Each named move below is a turn or a mirror, shown by a few rows before and after it. Which moves, in which order, take the first row of each later pair to the second? The first pair is answered.
Damin (before -> after):
[ 6  7 16 38 12 20 23 12 -7]  ->  [12  8 19 34  8 16 21  8 -6]
[ 38  -6 -26   0   5 -41 -23  -9   0]  ->  [ 10 -12 -32   7  23 -27 -40   3   8]
[ 19 -11 -29  -6 -17 -34 -26  -8  15]  ->  [  4 -15 -33   0  -9 -26 -37  -2  17]
zipo (before -> after):
[ 12  -4 -11  10  -1  12  16   9  14]  ->  [15 -3 -6  9  4 12 22 -4 10]
[  4   5  -4  -2  20 -15 -10   3  19]  ->  [  6   4  -3  -2  20 -16 -10  -8  14]
[ 32   4   0   1  12  -9 -19 -26  -7]  ->  [ 10  -2 -13   9 -13 -12 -28  21  23]
nifep (before -> after):
[ -6 -20 -11   6  -3  24 -11 -10  -9]  ->  [ 19 -13 -13   5   6   8 -13 -21 -12]
[  4 -20  -3 -17 -22  -6 -26 -25   1]  ->  [ -3 -24  -6  -3 -26  10 -28 -13   2]
[ 11  38   9   9  -4 -21  36  54  31]  ->  [ 13  41  21  -2  -6 -30  39  45  21]
[ 3 -4 -7 -4  5  7  7 -6 -9]  ->  [-1 -7 -8  3  6 13  5 -1 -8]
deva (before -> after):
[ -9  -8 -17   3  16   3 -19 -14  -9]  ->  [  1 -12 -14  16 -20  15   5   1  -1]
[-29  -4  -5   3  -5   1 -14  24  12]  ->  [  6 -18 -16 -13  -4  -8 -28 -21  -4]
[ -4 -16 -21   5 -49   3  -9 -13  14]  ->  [-44  -1 -13  -9  -6 -10 -28  12  16]
Now pairs of rows:
(2 to 3 moves a pair)
[-17  -9  -8 -12 -20 -21 -16   0   5]  ->  [-15   2   5 -22  13 -16 -15  -6  -3] : zipo deva deva
[ 20  19  11 -22  12 -31  19  -1   1]  ->  [ -3 -22 -31   9  14  22 -27   1   2] : Damin deva Damin
[31 20  5 16 -4  0 27  2  5]  ->  [ 18  16 -17   6  31  -5 -28 -13  -1] : zipo Damin deva
[ 24   5  11   0  -3  -7  14 -12  -5]  ->  [-16   6   6 -19   7 -14 -12   6   1] : zipo deva nifep
[-34  14  -9  -2  -5  -9  -8  44  28]  ->  [-10 -11 -25 -34 -24 -28 -28  -8   8] : deva zipo nifep
[ -9 -20 -22  28 -23  27 -19  14  10]  ->  [ -1  -1 -26  -3   9 -17 -47   5  13] : deva nifep zipo
[-15  10  18 -21  21  -2   2  -6 -18]  ->  [ 27   0 -26  13   5   3 -13  -5   3] : zipo nifep deva
[-10  26  39  -8  47  10  20 -11 -15]  ->  [-38 -25   7 -33 -12  11 -13 -32 -26] : zipo deva nifep
[-10   3  34 -25  18  -9  21 -36 -29]  ->  [-40 -11  19   8 -31  10  29  25   3] : deva zipo Damin
[-27 -22  -5   0 -20 -30 -12   0   4]  ->  [ -3 -23   8   6 -27 -17  18 -25 -11] : zipo nifep Damin
[ 10 -17  -1  29 -39  28  20  20  16]  ->  [ 55   3  -5  -1   9 -16  -7 -27  -1] : nifep deva deva
[ 10  10 -20  -6  13 -13  -9  11 -10]  ->  [ 16   4 -12   3  11   8   7  -4 -18] : deva Damin zipo
[ -9  -7  -2  -9  39   7 -16 -10 -26]  ->  [ 29 -12 -16  25 -23   2  -1  16   6] : zipo nifep deva
[-18 -25 -17  -6  23  28 -27 -37 -21]  ->  [-15 -25  -9  30 -27  45  15  10   3] : nifep deva
[ 19 -10 -15 -16   0  -9 -24 -44 -14]  ->  [-43 -19  -3 -27  -7   8 -24 -17 -12] : nifep deva deva
[ 15   7 -18  17  12  -6  -5  16  16]  ->  [ 28 -10 -13   0 -25  -5   3 -19  -1] : nifep Damin deva
[-17 -18 -12   9 -21   6 -10   9   3]  ->  [-10   2 -10  10  16 -13 -16  15  11] : Damin deva nifep
[-13 -17   0 -11 -60  -2   8  35  10]  ->  [ 31  13  -8 -16  53 -18 -29  -4  -4] : nifep deva zipo
[ 32   5  -6 -14  -1 -32 -16 -22   5]  ->  [-24 -13  24 -24 -26   0  10  -9 -13] : nifep zipo deva
[ 43   2  26 -17  -3  -4  36 -10  -5]  ->  [ 9 12 34 -4  9  6 36 34 14] : deva nifep Damin
[ 22   5  12 -23 -12 -41  -5 -14 -16]  ->  [ -7  -3 -14  -1  29 -15 -45  12  -3] : Damin nifep
[  1   5  28 -14   0  21  36 -16 -16]  ->  [ 10   0   1   3  33  33   6 -26 -15] : deva nifep deva
[ -7 -15  12  16  -2  20  -6  -5 -13]  ->  [ -1  -6  -2  18   9   3 -30   1  -3] : nifep zipo deva
[43 16 -3 28 30  2 10  2 14]  ->  [  5  14  40 -19  -9 -11  40  -4  -6] : nifep deva
[ 26   2 -38  27  21 -18 -33  -4  31]  ->  [ 27   7 -18  44 -13  -3  13  18  36] : zipo deva Damin
[ 14   3   9 -16 -11  -9 -10 -20  -6]  ->  [ 29  16  14   9   0  10   5 -13   2] : deva nifep zipo
[ 33 -15 -30   5 -26  12 -11 -18  -3]  ->  [-12   8  16 -20 -37 -13  27  19   4] : nifep deva Damin
[ -9   9 -10  26  34  13  -8  35  14]  ->  [ 18   5  23  -9   2   0  34 -25 -21] : zipo deva nifep
[ -8 -13   2  -2   9  27   3 -30 -23]  ->  [-26   5  12  -8  22  12   9  -5 -17] : deva Damin deva
[ 29 -20   0  25 -17 -11   4 -27   7]  ->  [  0 -23 -11  29 -20   2 -17   5  24] : zipo Damin
[  3   0  15 -15 -28 -17  23  -9 -12]  ->  [ 22  -1  10   8   0  11  23 -25 -19] : zipo nifep zipo
[ 19 -12  -8  19  24  30   0  -8 -14]  ->  [ 42   8  -7   3  15 -14  -3 -22  -6] : zipo nifep
[-30   7   1 -17  23   3 -33  30   6]  ->  [-15 -16  -6  18  -9  53 -15  15  -3] : zipo deva Damin
[-11 -12  20  -9   5  17  14   8  -2]  ->  [-1 -4  0  5 -2 -2  2 29 19] : nifep nifep zipo
[29 16  5 30  6 11 20 14 24]  ->  [ 23  30  30  -1   8 -12  35   8  14] : Damin nifep deva
[ 28  -2   2  11 -25 -21  12 -11  -6]  ->  [  2  -9   3   6 -45 -20   9   1   3] : zipo nifep
[ 25 -16   6 -15 -10  -5   2 -47 -14]  ->  [36 16  9 31 25 10 21 -2 15] : deva nifep zipo
[ 11  -7 -28  47  -2  13 -36  40  33]  ->  [ 29 -11 -31  49 -12  15 -36  24  30] : deva deva
[ -2   0   0  10  10  21   5  -9 -10]  ->  [ -3   1  14 -18  -3  -5  10 -12 -14] : zipo nifep nifep
[-12   4  -6  17 -10  11  -6  34  12]  ->  [-33  12  12 -16   1  -6 -12  20   0] : nifep nifep Damin
[ 20 -26   9  13 -44  23  37 -27 -20]  ->  [ 15  37  20 -12  56 -27   4  -9  -2] : deva nifep nifep
[ 14 -15 -14   1  -7 -19  -9 -23  -1]  ->  [-10 -16   8 -14   3  -4   5 -27 -18] : nifep deva zipo
[ 0 16 11 14 15 18 26 15  6]  ->  [ 22   4 -26  -2  10  -5 -24 -16   6] : deva zipo deva
[-14 -12 -21  -3  12  -6 -32   9   7]  ->  [ 15  -6  -5 -14  15 -13  -8 -27  -9] : zipo Damin
[-22  -3  -9 -18  -5 -19  -5  14  18]  ->  [-15  -2   2 -20  24  -3  -7 -14  -1] : zipo Damin
[ 45   0  11  19  -6  13  25 -23   6]  ->  [ -6   4 -14  -1  35  -8 -39   2  22] : zipo Damin deva
